In the rows, 128 means zero.
Each path below is one point turned by a fixed rotation once a step. After each direction that follows a path, write how fast that rotation turns it, in degrees per step (0 if it stays still).
Each turn is a multiple of 5 degrees from 10 to 175, or 0.
Each row of a path follows its step; steps can be skipped.
Rotation 1:
step 0: [127 121 122 129 130 121 127 134 134 125 137 123 133 130 134 128 122 125
 130 120 114 136 116 124 131 124]
step 1: [132 125 119 126 124 129 135 126 139 136 126 124 131 137 133 124 125 135
 127 114 129 130 135 136 136 129]
step 2: [134 116 126 132 130 116 119 131 133 130 121 132 119 122 128 129 124 132
 132 115 123 131 123 131 128 130]
step 3: [136 126 130 122 128 129 139 122 121 126 127 132 125 137 124 136 127 128
 134 117 121 132 126 140 135 135]
step 4: [125 117 127 130 126 121 126 126 135 127 134 128 139 129 123 133 124 123
 135 121 117 130 114 128 133 122]
step 5: [130 118 124 120 123 128 134 129 139 137 135 122 129 139 127 129 127 130
 121 123 128 128 132 139 137 131]
step 6: [133 119 123 125 127 116 120 135 129 137 129 130 121 129 130 125 127 135
 127 118 119 131 118 124 124 130]
step 7: [135 129 124 123 132 130 138 130 125 121 128 125 124 136 134 129 123 131
 130 116 118 138 128 136 136 134]
step 8: [128 121 122 134 127 122 127 121 137 127 124 130 138 125 126 127 123 129
 137 112 123 131 120 127 132 122]
step 9: [132 115 128 126 127 125 132 127 138 130 128 129 123 132 124 135 126 127
 127 121 131 129 136 144 139 133]
step 10: [134 117 129 125 124 116 124 127 124 139 130 135 126 133 122 133 130 129
 131 120 119 126 115 128 124 131]
step 11: [130 125 128 120 130 129 135 134 129 124 138 122 128 139 132 134 124 127
 128 126 114 136 123 135 138 131]
Directions:
[130 129 132 131 128 125 127 127 129 126 122 123 130 131 131 127 130 133
 127 128 126 131 130 125 129 130]
65
[125 132 128 130 125 128 128 127 129 127 130 124 135 127 127 130 123 130
 127 126 129 130 128 129 130 123]
95
[128 130 128 131 130 130 136 126 131 129 126 127 126 132 125 127 125 128
 124 129 129 128 125 130 123 131]
170
Rotation 2:
step 0: [127 136 120 126 120 134 134 131 132 136 132 131 142 133 133 118 130 134
 136 117 130 135 129 122 120 124]
step 1: [123 124 123 117 125 123 127 132 139 135 120 139 132 121 121 137 122 126
 121 131 120 131 126 134 129 120]
step 2: [133 133 120 124 132 138 132 129 129 120 132 129 134 131 143 128 132 126
 130 131 120 134 137 143 120 130]
step 3: [124 139 126 123 128 123 130 133 122 135 123 138 123 124 128 131 128 133
 130 112 122 131 142 124 133 121]
step 4: [121 126 125 122 132 124 142 123 136 122 125 139 129 137 136 125 124 128
 124 133 121 123 124 125 116 125]
step 5: [135 134 131 125 123 124 125 133 135 124 118 124 135 122 132 122 134 132
 131 118 121 146 129 129 121 126]
step 6: [119 129 125 122 120 133 131 123 126 133 118 135 131 132 134 143 120 122
 132 137 121 134 135 122 131 126]
step 7: [131 136 106 121 128 128 132 134 128 129 129 133 128 123 132 117 129 125
 130 125 128 129 129 128 113 133]
step 8: [123 128 133 129 128 123 122 127 130 135 114 141 136 128 121 128 128 132
 131 126 115 125 137 138 124 123]
step 9: [136 129 125 115 133 141 140 130 127 118 128 139 137 133 132 128 130 132
 134 132 125 133 129 123 127 127]
step 10: [118 130 119 125 132 123 125 143 134 135 118 129 120 126 133 130 129 138
 133 122 125 139 130 127 127 121]
step 11: [119 133 129 130 120 134 136 121 137 131 135 140 135 136 132 131 130 118
 132 128 120 130 126 132 118 123]
Directions:
[126 133 123 126 132 123 127 127 129 125 127 127 133 133 125 131 131 126
 130 127 127 129 127 128 131 129]
0
[128 132 128 126 128 130 130 127 127 125 133 129 127 122 124 124 130 128
 130 126 127 132 126 126 127 130]
160
[130 129 127 128 133 128 127 127 121 127 128 131 127 126 127 127 128 127
 126 126 125 121 132 131 127 129]
70
[125 129 129 133 122 128 130 132 127 129 126 125 129 127 124 128 127 130
 129 124 122 126 129 129 131 127]
145
Rotation 3:
step 0: [121 131 122 130 122 131 132 122 131 132 133 115 122 135 127 124 129 135
 119 118 130 112 125 127 124 124]
step 1: [118 122 122 120 134 130 129 127 123 129 133 128 126 134 125 142 124 130
 137 120 130 140 137 126 131 121]
step 2: [131 130 127 131 133 125 128 123 138 133 134 120 129 133 132 137 130 120
 119 119 129 121 125 127 136 144]
step 3: [125 125 135 121 133 124 134 138 125 139 125 120 131 125 136 130 124 125
 127 120 130 135 124 131 129 112]
step 4: [132 136 128 127 132 122 127 122 133 129 132 120 127 140 128 130 131 145
 135 122 134 120 126 137 129 132]
step 5: [115 132 120 117 130 135 128 133 129 127 133 128 127 131 136 134 123 127
 119 127 122 124 136 129 135 116]
step 6: [126 122 123 133 127 132 126 123 133 133 126 108 124 136 120 136 133 129
 132 119 129 130 123 122 130 132]
step 7: [125 130 134 124 135 121 133 127 123 128 138 134 130 131 137 141 127 120
 124 111 126 131 131 128 123 124]
step 8: [129 126 127 122 132 124 133 128 139 141 133 119 129 127 126 121 125 136
 126 123 136 127 123 132 142 133]
step 9: [129 127 125 123 131 126 123 136 122 130 125 123 128 140 144 139 123 129
 134 128 128 122 130 136 125 119]
step 10: [125 142 125 131 131 132 129 119 138 126 129 115 127 129 122 135 133 137
 118 123 129 128 129 128 134 121]
step 11: [112 121 130 117 129 133 133 134 124 130 133 124 132 139 131 130 132 124
 133 116 124 126 131 125 125 128]
Directions:
[133 126 131 129 131 123 130 129 128 133 127 130 130 125 132 128 125 125
 128 128 133 130 127 130 130 131]
70
[128 124 134 131 132 130 131 129 130 124 127 132 125 127 126 128 126 129
 129 132 128 124 127 126 128 127]
0
[131 128 128 134 126 126 128 127 125 129 125 125 126 127 128 130 127 129
 127 126 130 128 126 127 122 122]
115
[130 132 125 128 131 127 131 128 129 125 130 129 127 126 129 127 127 128
 118 127 126 127 128 126 128 128]
140
Rotation 4:
step 0: [136 121 128 138 134 136 130 126 125 123 132 135 120 120 127 128 121 136
 123 125 117 118 124 140 115 130]
step 1: [120 120 120 127 132 140 129 125 144 137 133 131 123 131 127 125 116 122
 119 128 127 115 127 130 134 133]
step 2: [118 130 123 121 128 124 130 126 135 123 130 114 135 122 125 125 119 121
 132 123 116 122 116 117 122 136]
step 3: [133 125 115 132 128 129 124 123 127 129 130 115 124 133 112 137 131 130
 121 133 118 138 120 119 127 122]
step 4: [128 125 130 124 127 133 117 134 122 131 124 140 129 126 125 132 119 131
 130 142 117 133 120 116 141 124]
step 5: [124 134 131 133 130 122 125 124 115 127 130 140 132 121 127 121 119 127
 115 130 118 133 117 139 122 125]
step 6: [129 116 128 125 143 134 124 131 126 132 133 130 125 135 129 117 120 132
 111 125 123 123 136 129 120 124]
step 7: [113 125 135 119 140 125 138 128 129 132 126 118 121 126 133 129 122 125
 122 128 127 113 117 123 134 127]
step 8: [121 131 130 137 131 124 122 121 122 131 131 115 122 132 126 136 134 124
 125 117 115 127 122 117 123 139]
step 9: [127 130 125 131 124 130 120 144 129 134 116 125 128 128 117 141 130 133
 115 135 120 127 132 119 132 132]
step 10: [114 132 143 127 116 125 126 127 127 134 120 132 136 129 130 129 116 126
 122 136 122 143 126 126 128 124]
step 11: [135 130 135 119 125 132 129 120 110 128 124 129 135 134 129 123 129 132
 115 130 121 127 132 129 112 123]
Directions:
[124 126 127 131 128 129 130 130 131 128 127 125 127 128 129 134 127 124
 129 122 126 123 130 129 127 129]
55
[131 126 125 127 128 131 124 126 126 127 130 128 133 133 130 130 130 125
 124 130 129 124 131 127 132 130]
140
[128 127 132 127 128 127 129 129 130 131 128 131 130 125 127 129 123 124
 128 130 134 126 127 123 132 127]
130
Rotation 5:
step 0: [141 126 128 128 136 121 132 128 125 139 127 120 131 130 131 139 111 126
 138 133 130 125 136 126 121 128]
step 1: [123 134 117 123 133 130 122 117 128 123 126 122 127 133 125 134 114 129
 144 125 122 129 124 131 131 119]
step 2: [126 134 123 114 135 133 121 123 120 124 134 121 130 125 126 123 123 119
 128 122 134 133 127 141 126 140]
step 3: [131 125 133 125 129 134 125 128 126 130 142 128 133 126 132 121 125 134
 145 132 132 130 146 130 126 137]
step 4: [135 131 131 115 118 124 132 128 120 129 136 130 125 139 127 135 125 127
 146 129 129 130 123 120 124 125]
step 5: [123 138 123 128 129 132 138 133 126 128 136 131 128 131 134 127 115 122
 136 117 127 120 117 137 120 128]
step 6: [130 134 122 128 142 142 135 123 122 129 137 131 141 124 127 133 129 128
 134 130 136 119 127 130 136 133]
step 7: [138 127 123 119 141 126 130 123 131 130 133 128 127 127 129 140 127 130
 134 142 131 127 134 128 111 130]
step 8: [126 141 121 124 136 125 115 131 127 128 127 131 128 145 128 128 117 131
 139 133 122 127 129 128 123 124]
step 9: [134 140 123 123 130 126 126 125 129 129 128 121 137 131 123 127 120 121
 135 121 126 129 122 135 134 149]
step 10: [136 122 130 128 133 127 125 115 122 134 139 120 133 120 127 123 122 132
 141 120 128 119 135 132 122 131]
step 11: [127 122 126 120 125 131 125 128 110 130 131 125 127 134 125 143 117 127
 140 130 135 132 133 128 125 122]
Directions:
[129 124 131 128 129 129 128 128 129 135 130 127 123 131 126 132 130 130
 129 132 129 127 132 126 127 127]
100
[122 130 129 127 126 130 124 131 126 127 128 129 126 132 125 132 126 131
 124 126 128 126 126 133 126 129]
110
[130 128 127 129 130 126 121 127 128 127 129 120 127 127 127 128 125 130
 126 127 125 131 128 126 130 130]
45
[129 124 122 130 128 128 126 130 126 129 131 127 130 124 125 127 133 130
 128 127 131 127 128 132 127 129]
95
[124 126 125 127 134 133 130 124 127 126 127 127 126 125 129 131 126 127
 125 131 129 131 129 129 128 124]
70
Rotation 6:
step 0: [136 138 128 128 114 127 125 129 135 131 133 130 134 127 118 127 135 126
 128 127 130 127 119 147 138 121]
step 1: [128 142 127 130 120 134 133 130 133 128 133 119 135 129 135 126 126 124
 122 126 115 123 117 143 134 124]
step 2: [124 141 129 126 118 132 133 120 135 126 127 112 124 132 124 123 120 119
 131 134 129 130 128 142 135 125]
step 3: [127 145 128 124 125 137 137 118 128 117 123 117 131 128 123 120 123 129
 121 126 135 127 116 131 128 128]
step 4: [130 135 128 139 123 140 129 116 135 123 126 115 138 131 119 122 128 139
 130 134 133 134 126 129 130 127]
step 5: [129 144 125 140 118 129 137 115 126 119 129 127 133 131 121 133 128 139
 123 125 125 134 129 130 129 137]
step 6: [124 132 124 142 116 131 124 113 135 127 124 133 126 129 131 129 124 135
 122 123 130 144 124 135 131 127]
step 7: [115 138 134 134 126 127 127 114 133 127 124 124 132 117 130 132 131 129
 121 119 118 142 128 132 122 130]
step 8: [132 140 124 130 124 132 123 123 133 130 122 123 128 112 127 126 126 124
 130 119 132 148 136 132 124 130]
step 9: [129 147 137 127 123 130 126 136 133 129 125 132 131 119 121 122 138 133
 129 117 128 142 123 129 124 131]
step 10: [137 132 131 133 112 133 121 136 131 130 131 124 139 125 127 123 137 122
 128 122 124 140 125 137 129 136]
step 11: [126 146 130 132 116 126 120 133 122 129 133 127 131 133 123 122 131 120
 126 116 120 129 130 142 131 127]
Directions:
[124 126 125 133 129 130 126 126 128 124 124 129 126 126 124 130 124 132
 126 131 128 126 128 128 126 132]
35
[127 126 126 132 123 125 127 128 127 129 131 132 128 133 131 131 129 128
 126 127 124 127 127 132 131 129]
70
[127 123 129 127 129 128 124 124 127 128 128 126 134 127 127 128 133 126
 125 126 130 126 123 129 127 127]
110
[126 133 130 126 130 126 133 129 124 125 129 129 129 126 129 130 129 129
 124 125 124 125 125 126 126 131]
170
[126 125 128 127 128 132 129 130 131 132 130 132 127 122 126 134 128 128
 128 123 128 130 129 129 126 128]
35
Rotation 7:
step 0: [123 121 133 128 136 119 130 133 104 128 134 125 124 130 126 125 134 119
 128 121 126 127 135 127 138 129]
step 1: [127 123 123 126 128 119 131 129 135 126 133 135 124 144 135 117 134 127
 127 123 133 124 114 132 137 141]
step 2: [135 116 137 138 129 128 139 131 130 128 127 130 118 133 132 127 117 130
 131 121 113 128 121 133 131 116]
step 3: [130 129 135 133 121 118 134 130 127 134 133 122 119 120 130 142 135 126
 135 113 131 123 119 124 124 136]
step 4: [123 129 136 133 137 117 133 128 141 123 133 126 143 131 122 130 139 135
 125 129 116 124 121 122 130 127]
step 5: [127 112 121 127 128 131 131 129 123 121 127 129 126 132 128 148 137 124
 117 125 118 121 134 128 132 125]
step 6: [125 130 127 122 119 136 126 126 139 135 129 112 130 138 134 126 139 121
 130 116 118 128 128 132 135 136]
step 7: [118 122 139 124 120 129 128 130 119 135 131 126 130 139 120 126 127 132
 134 137 112 120 122 134 121 124]
step 8: [135 120 133 122 133 123 122 116 122 139 121 123 114 131 126 135 140 137
 127 131 130 126 122 126 132 135]
step 9: [137 119 137 130 127 122 127 123 126 127 145 120 138 132 136 122 126 137
 129 130 122 134 134 124 139 133]
step 10: [118 118 127 114 131 120 131 122 121 133 138 138 130 124 138 135 121 126
 125 122 125 121 123 137 133 127]
step 11: [123 127 133 131 145 126 133 128 128 136 128 125 120 135 135 123 135 114
 140 123 125 132 125 123 140 127]
Directions:
[128 128 127 127 124 131 128 131 126 128 125 129 123 134 124 121 129 127
 128 126 127 127 127 131 128 128]
65
[129 129 131 130 133 130 128 127 131 128 125 124 132 127 126 123 128 128
 129 127 125 131 127 129 133 125]
155
[126 128 126 130 130 130 126 130 129 130 127 125 128 132 134 130 123 124
 128 129 127 129 125 132 126 129]
80
